Each row of X is roughly a mix of the hidden directions of one of a few groups; some rows fit no group.
X (115 x 11):
[[ 17.7 -15.5  -4.8  -8.3  12.5  28.7  28.5 -18.2   8.1  24.8   4.6]
 [ 22.9  21.8 -21.6   5.1  -1.1  -4.3 -14.0  33.5  -7.5   8.7 -22.5]
 [  4.7 -12.5 -12.9   5.4 -25.1 -27.9  -0.5  15.9   6.3 -24.0  28.5]
 [  3.7  -7.7  24.8   6.0   7.8   4.7  16.0  21.9 -20.5  38.8  -0.9]
 [-11.1   7.8  -5.9  -3.0  -5.5  43.4 -19.1 -11.4  -5.1 -21.7 -18.2]
 [ -1.5  37.8   0.4 -13.3  10.7  -0.1   3.4  -0.7 -17.5  20.4 -31.7]
 [-36.9  18.3  -5.4  11.6  -4.0  11.5 -34.6   5.4  10.8  -8.6   6.7]
 [-10.1  24.7  19.7 -15.0   2.8  -8.6 -15.1   4.9  26.7  30.7  12.5]
 [ -6.9   4.3  19.3 -31.4  -3.8   5.9   1.7  -2.5  39.1   1.8  21.3]
 [ -6.7 -10.3 -33.9  -2.6  19.1  36.1 -17.4   0.9   5.4   5.6  11.0]
 [ 25.7 -21.8  14.8  -2.6   9.7  10.2 -25.0 -30.3  -8.6 -16.8   1.8]
 [-11.2  -1.1  47.8  -1.8  12.9 -14.1  -3.9  15.3 -15.8  -0.3 -13.6]
 [-36.0  33.6   4.5 -17.1  -3.0   0.3 -18.0   5.5   1.4   6.8  17.9]
 [  9.4  -1.2 -26.8  21.3  18.3  11.4   0.3  -1.4  36.4   4.5 -19.8]
 [ 14.1  -1.0 -28.2 -11.8 -15.2  -4.6  -4.1   2.9 -43.0   1.0 -14.4]
 [-34.7   0.1  36.5  -0.2  -5.0  11.9  -7.8   8.2   9.4   8.3 -21.9]
 [ -0.8 -15.8  15.9  20.9  -7.1 -15.5 -13.3  -4.5  26.6 -21.4  29.5]
 [ -9.7   0.3 -13.9 -10.9  24.0  -5.5  12.2 -14.8  -0.3  25.9 -37.6]
 [  8.8  -3.2 -28.5  -5.1 -26.2  -9.3 -37.9  -8.7  -2.6  -6.0  14.6]
 [-19.8  21.7  -6.8 -16.7  15.1   1.1  -1.4 -26.5   3.7  34.8  11.1]
 [ 16.7  16.2 -15.6  -9.8  10.6  -9.1  20.8  33.9   4.9  14.0  24.2]
 [ 20.0  -1.2   0.9   7.0   5.0 -15.1  -8.5  16.4 -18.9  45.4   1.6]
 [ -0.5 -17.0 -30.0   4.8   9.5  27.2  32.6   1.6 -10.9   2.9  15.4]
 [-13.2  -5.0  34.0  21.3 -17.6  -2.2  -8.9   3.2  28.9  -6.4 -19.4]
 [-14.9 -10.8   0.7   3.0 -16.9   5.3   2.9  -2.4  23.9 -19.0  43.1]
 [-21.4  16.5 -13.4 -10.2 -20.0  12.1 -21.0  25.9  21.7 -18.1   0.6]
 [ -7.7  43.7 -12.6   8.7 -14.4   5.3  14.0 -19.0  -9.7  11.2 -15.8]
 [ 10.8  14.2  25.4   3.7 -12.0   4.9   9.2  37.9  26.3  -8.9   5.3]
 [  2.0  25.5 -40.3   1.3   5.3  23.5  15.3   2.1 -16.2  10.2   2.2]
 [  6.9   8.8   6.4  17.8 -22.1  22.1 -23.0 -24.2  16.2 -25.0  -0.7]
 [-11.9  28.1 -13.6 -22.5  11.9 -27.0   6.7 -24.3  -3.0 -17.2  -5.5]
 [-23.0   0.7  26.3 -14.7 -18.7  15.8 -13.8  15.2   5.8  24.1  19.8]
 [-35.7 -20.3  -2.2   2.8   7.5   2.4   9.0  17.8  32.2 -15.4  -5.4]
 [ -5.0  38.1  -7.2  -9.4   7.6 -36.0  17.9  -6.5   6.2   5.1  -8.1]
 [ 15.2  29.7 -13.8  -7.7  -8.9 -27.7   7.1 -31.4   1.0 -14.6  -1.2]
 [-10.0 -10.8  28.8  -7.0   3.2  19.4 -34.9  -7.1   5.8  14.0 -21.9]
 [ -3.8 -24.7 -23.2 -14.7   2.1  -3.6 -27.6   4.7 -18.5 -30.5  -3.5]
 [  2.3 -10.3 -17.6  -3.5  14.9  11.6  34.0  -0.1   1.0 -37.9  -9.1]
 [-27.7  12.8  -5.6   7.6  14.8   3.3   1.9   5.4   7.5 -24.6 -39.0]
 [ -4.8 -15.8  12.9   6.1 -17.9  26.0  11.6  -1.3 -23.9  -4.3  35.6]
 [ -6.0 -23.9   2.8   1.2 -23.0   8.8   4.5   9.9 -37.7  -4.5 -26.1]
 [  4.2 -30.5   9.7 -19.6   3.0  19.2  26.3  15.6  -9.8   2.1 -25.0]
 [ 19.3  22.0 -24.2 -12.7  -0.4 -25.9   6.9  11.2 -20.1  24.2  -5.9]
 [ 10.5  -2.5  -8.1   1.0  31.6  19.0  19.5  -8.9 -14.5  33.2 -12.4]
 [ 20.7 -31.9   7.7  -6.9  19.1  13.0  11.2  16.5  16.1  16.8  21.1]
 [  4.9  19.3  -2.1 -10.3   9.7 -43.9   6.5  14.2  23.9  -7.7   8.2]
 [-13.2   3.3 -27.5  11.4  14.0  -1.6 -35.6  -5.5  -7.2  16.5  24.0]
 [ 21.1   4.9  -4.1  15.7  -1.2 -10.9   2.8   4.2 -35.1  32.5  17.4]
 [ 21.9 -18.9 -30.7   5.9 -10.1  -0.4 -14.5  18.5  -4.9  -8.9  29.9]
 [ 16.0  17.9  33.1  -8.9  -7.1   4.4  34.1  -2.5   9.3  -4.7 -19.2]
 [ 31.5   5.3  -1.1  12.9  20.4  17.9  17.5 -18.0 -11.7  25.8  10.7]
 [  3.3   1.2  22.4   2.8  19.6   5.7  26.0  22.1 -10.0  34.8   6.8]
 [ 11.8   8.9  17.5  20.7 -21.6 -21.5  22.1   6.1 -12.0  28.9  -8.7]
 [ 32.1  -8.9 -21.9   2.7  -8.8 -27.4 -21.9  -5.5 -13.3  15.8 -10.1]
 [-30.4  15.4  -7.3  -4.6 -18.1  -5.2  14.6 -31.8   3.1 -21.2  13.9]
 [ -3.1   2.1  14.8 -31.3  10.2 -16.0  -3.7  16.8 -14.1 -30.5 -21.6]
 [  2.1  -8.0 -34.2  -6.7 -23.2   9.8 -11.4  -1.5 -15.9 -23.4  24.8]
 [-22.3 -21.2 -18.7 -19.4  20.1   2.2 -16.1   5.5 -22.6  -5.8 -23.4]
 [-21.0  -8.7  19.8   0.4 -18.3 -29.2 -21.0   9.9  -6.1 -25.7  11.6]
 [ 16.7  12.3  16.2 -29.8  -1.8 -24.8  19.3 -11.7  18.0  11.3 -17.5]
 [ -8.8  15.6 -30.2  -9.3  21.5 -35.9   3.8 -13.5   7.9  11.5   1.4]
 [-33.1 -17.0  -6.3 -18.9   3.4   4.0 -15.2   8.6   7.8 -35.7  -3.8]
 [-23.9   8.8 -31.8 -21.6  21.4 -18.6  -0.4   9.0  -9.3   4.3 -18.8]
 [  8.0 -17.4 -19.8  40.1  13.0   7.7 -22.2  -0.3 -15.2  -6.3  10.2]
 [ 28.3 -14.7 -12.9 -37.7 -16.4  -6.8  19.0  -1.8   1.6  -2.8  13.1]
 [ -6.2  -3.7 -14.5  10.3 -32.8   9.8  14.2  -6.6  31.0  18.2 -19.7]
 [  2.2  -1.2 -37.7  11.1 -17.1   8.5 -18.6  14.4  14.5 -15.9  23.1]
 [  1.1  10.0  10.7  33.0  -0.2 -25.7 -29.4   7.0   3.4 -19.8  13.3]
 [ 28.8 -13.7  12.7 -19.9  -2.6 -18.8   3.7   8.5   2.2  36.7  -9.9]
 [-16.2 -25.9  24.2  17.4  23.6   2.2  23.3  20.0  -5.6  -9.7  -3.1]
 [ 23.1  -5.4  10.6   9.6  10.4  -8.6 -22.7 -43.3  -2.8   3.2 -10.4]
 [ 13.1 -15.5 -38.8   9.0  -1.1 -19.4   0.0  -9.4 -17.5  -2.9 -26.3]
 [  0.2   6.6 -22.4  20.7 -15.4  -3.9 -17.2  -7.8 -22.8  15.6 -33.5]
 [  4.1  18.3 -18.9 -10.9  12.2 -42.2  12.5   0.2  13.3   1.3  19.3]
 [ 11.1  20.9  11.6  -4.6 -17.1  18.0  18.7  22.5  16.0 -22.6 -22.7]
 [ -2.7  -1.5  12.3  30.6  -9.6  -6.5  -5.0  -7.3 -37.5   7.0 -26.5]
 [-20.1  33.3 -13.3 -18.6  -6.8  -3.5 -27.8  10.7 -18.8   7.9  -8.0]
 [-39.1  21.2 -10.1   9.9  -0.3   5.5 -27.8  11.0   6.0 -10.4 -14.6]
 [ 15.6  13.4 -16.6  12.2  18.9  -2.3   1.0  13.0  -7.4  25.1  37.4]
 [ 11.4  49.1  12.1   3.2   7.9  -1.3  15.0  -9.0  -5.1  11.9 -15.2]
 [-12.6  -1.4  11.4  12.5 -21.8  -8.5 -13.2 -21.0 -13.8 -18.8 -36.2]
 [  1.5  45.4 -26.0   6.5   0.8  15.8  -0.4  -4.5  18.8   7.3  -3.0]
 [ -9.4 -19.3 -20.0   3.1  -8.2  24.0   0.0  -3.2  -2.7 -40.2  17.8]
 [-22.2  13.2 -23.4   9.7  15.4  -0.4 -16.6  -0.6 -24.3  14.3  29.1]
 [ 13.1 -21.8 -20.3  10.7  21.0 -22.3 -18.5 -19.5  -3.7  24.9  -0.3]
 [-10.9 -38.8 -30.8   1.5  -3.6 -21.2   9.4 -15.2   3.7  -8.4  -4.3]
 [ 39.4   6.3   4.3  24.6 -15.1 -11.1 -20.9  16.0  14.0   0.2  -3.0]
 [ 10.2  -3.7  34.9  -5.2 -14.1 -17.3  12.6  17.8  13.9 -25.0  17.9]
 [ 17.7 -20.4  -4.8 -23.0 -11.1   9.3  38.0  -1.4 -11.7 -16.4  11.0]
 [ 11.6 -21.4  -9.7   8.2 -13.9 -10.7 -25.7  37.9  -4.8 -13.1 -10.7]
 [  0.4 -36.4 -13.3  -5.2 -28.0 -13.1   1.5   1.9 -12.7 -25.4  13.1]
 [-26.4   4.9  23.5  -5.1  18.4  19.5   7.3  26.1  18.8  18.4   5.0]
 [ -1.4  39.5  18.3 -16.5   6.5 -13.1  14.5 -22.7   1.3 -11.3 -14.9]
 [-12.4  19.7  18.8 -17.5   6.7 -22.7  -3.4 -30.5  12.5  21.8 -11.4]
 [-12.2 -26.2  12.2 -26.0 -14.5 -20.2  -4.8 -28.6   9.5   5.6  14.9]
 [-20.3  22.1 -11.0 -26.1 -30.7  -2.1 -20.8  -5.1   9.1 -12.0  11.7]
 [  4.9  -1.3  -6.8 -31.3 -17.3 -22.4  -1.0 -30.6   4.1  11.7 -22.9]
 [-13.7 -14.2 -38.8 -19.9 -25.1 -14.9   0.6  -5.5 -10.0 -11.8  -7.1]
 [  0.8 -21.5  -3.0 -19.2 -32.6   5.3  14.7  -8.0  24.1 -18.9  17.7]
 [  7.7   2.9  22.1  18.1 -25.9   9.6 -21.4  15.4  17.2 -22.3 -18.3]
 [-20.4  -1.9 -17.4  14.9  -8.0 -13.9  -4.8  29.9  -3.1 -33.1 -15.6]
 [ 15.7  17.6  -8.1   2.4  -1.3 -17.9  11.6  -6.4  27.3  -3.4  39.8]
 [ -7.2  -1.3 -31.9 -17.6   9.4  -7.2  14.1  -4.3 -39.7  12.4   2.1]
 [  0.6  43.1 -11.9  -5.4   4.1 -27.0  -4.4 -19.6  14.6  -5.3  -6.5]
 [  7.5 -20.8 -36.0  21.3  -8.4  -2.0 -12.9  17.9  -0.5  20.3  15.9]
 [ 22.2  -8.1 -10.5   3.0  16.3  28.5  -7.4 -19.7 -24.7  25.6  -1.4]
 [  1.7  16.5   6.8 -12.1 -33.8  -8.2  21.2 -13.1  -3.8 -21.5  26.2]
 [  7.2  -9.7  -1.8  -7.2  19.5 -16.3   1.2 -15.9  -4.3  23.5 -42.4]
 [ 25.9  28.0  -3.5   8.9  -6.0   5.8 -14.3 -32.9 -14.0  -1.5 -19.1]
 [ 34.1 -16.6   1.7   9.2  19.4 -11.5  18.0 -25.7  13.5 -14.9  -6.6]
 [  8.3  15.8  24.5  -4.5 -28.3 -20.8 -15.2   5.6 -22.8 -20.4  10.0]
 [ -6.4  40.0   3.3  13.6  10.3 -12.9  24.9  -5.7 -23.4   4.6 -11.4]
 [-14.6  -0.2  14.5  -3.0  25.7   1.2   5.4  26.2  15.5  18.9 -32.5]
 [  0.9   2.1 -27.6  29.1 -17.7  24.6 -12.4 -15.5  13.1   8.8  17.2]
 [  8.8  21.8  -6.9 -16.8  -9.7  24.1  28.6  -6.4 -23.7   8.7  20.2]]
Here is one row of each group, with its name. Which group are the others in?
[ -8.0  -8.7 -15.0 -18.4  -3.4  -7.3 -32.9  11.0  27.8  -3.1 -26.7] => S
[ 14.9   0.6 -17.7  10.3  21.8   1.4   0.3   7.2 -24.4  14.9 -38.5] => E
[ -3.9 -15.9 -28.0   2.7 -20.5   5.1   2.2 -12.3 -41.1  -1.3  10.7] => R

[-23.9  -2.0  10.6  -9.3  27.8  24.0   8.1 -21.8   0.0  23.4 -16.0] => R
[ 13.1 -24.0 -22.7 -11.2   8.2  28.1 -10.6  17.5 -20.0  -5.7  19.2] => R
[ 26.6 -24.1   2.3 -23.6  -7.6 -11.2  17.6  12.2 -12.2  19.7 -21.0] => S
[24.0 41.6 14.1  3.1  1.2  7.3 20.9 -0.8 -0.6 20.8 -5.1] => R
[-16.0 -21.8  24.3 -10.4  -8.9   9.0  24.4  15.9   5.5 -12.8  28.9] => R
[ -7.1  26.9  -8.9  -9.0 -29.1 -13.3  -0.2 -26.2 -11.5 -25.6  -6.0] => S
[-23.3  37.4   6.8 -24.1  -4.3 -13.6  -2.9   4.7  17.4   7.4 -17.5] => S
[  3.7  46.1   2.5 -21.4   9.4  -6.7  21.1 -10.8   5.8 -10.6   4.3] => R
[-10.8  -5.5  19.4 -33.5 -25.4  -7.4 -11.0  -2.8  18.9   0.2 -25.1] => S
[-17.3  10.0 -17.6   2.0 -19.0   5.2 -12.0   2.5   4.7 -14.9  44.4] => E
[ 25.7 -16.9   3.2  -6.8   1.4  -8.7   7.3 -41.6  14.5  19.7   2.6] => E
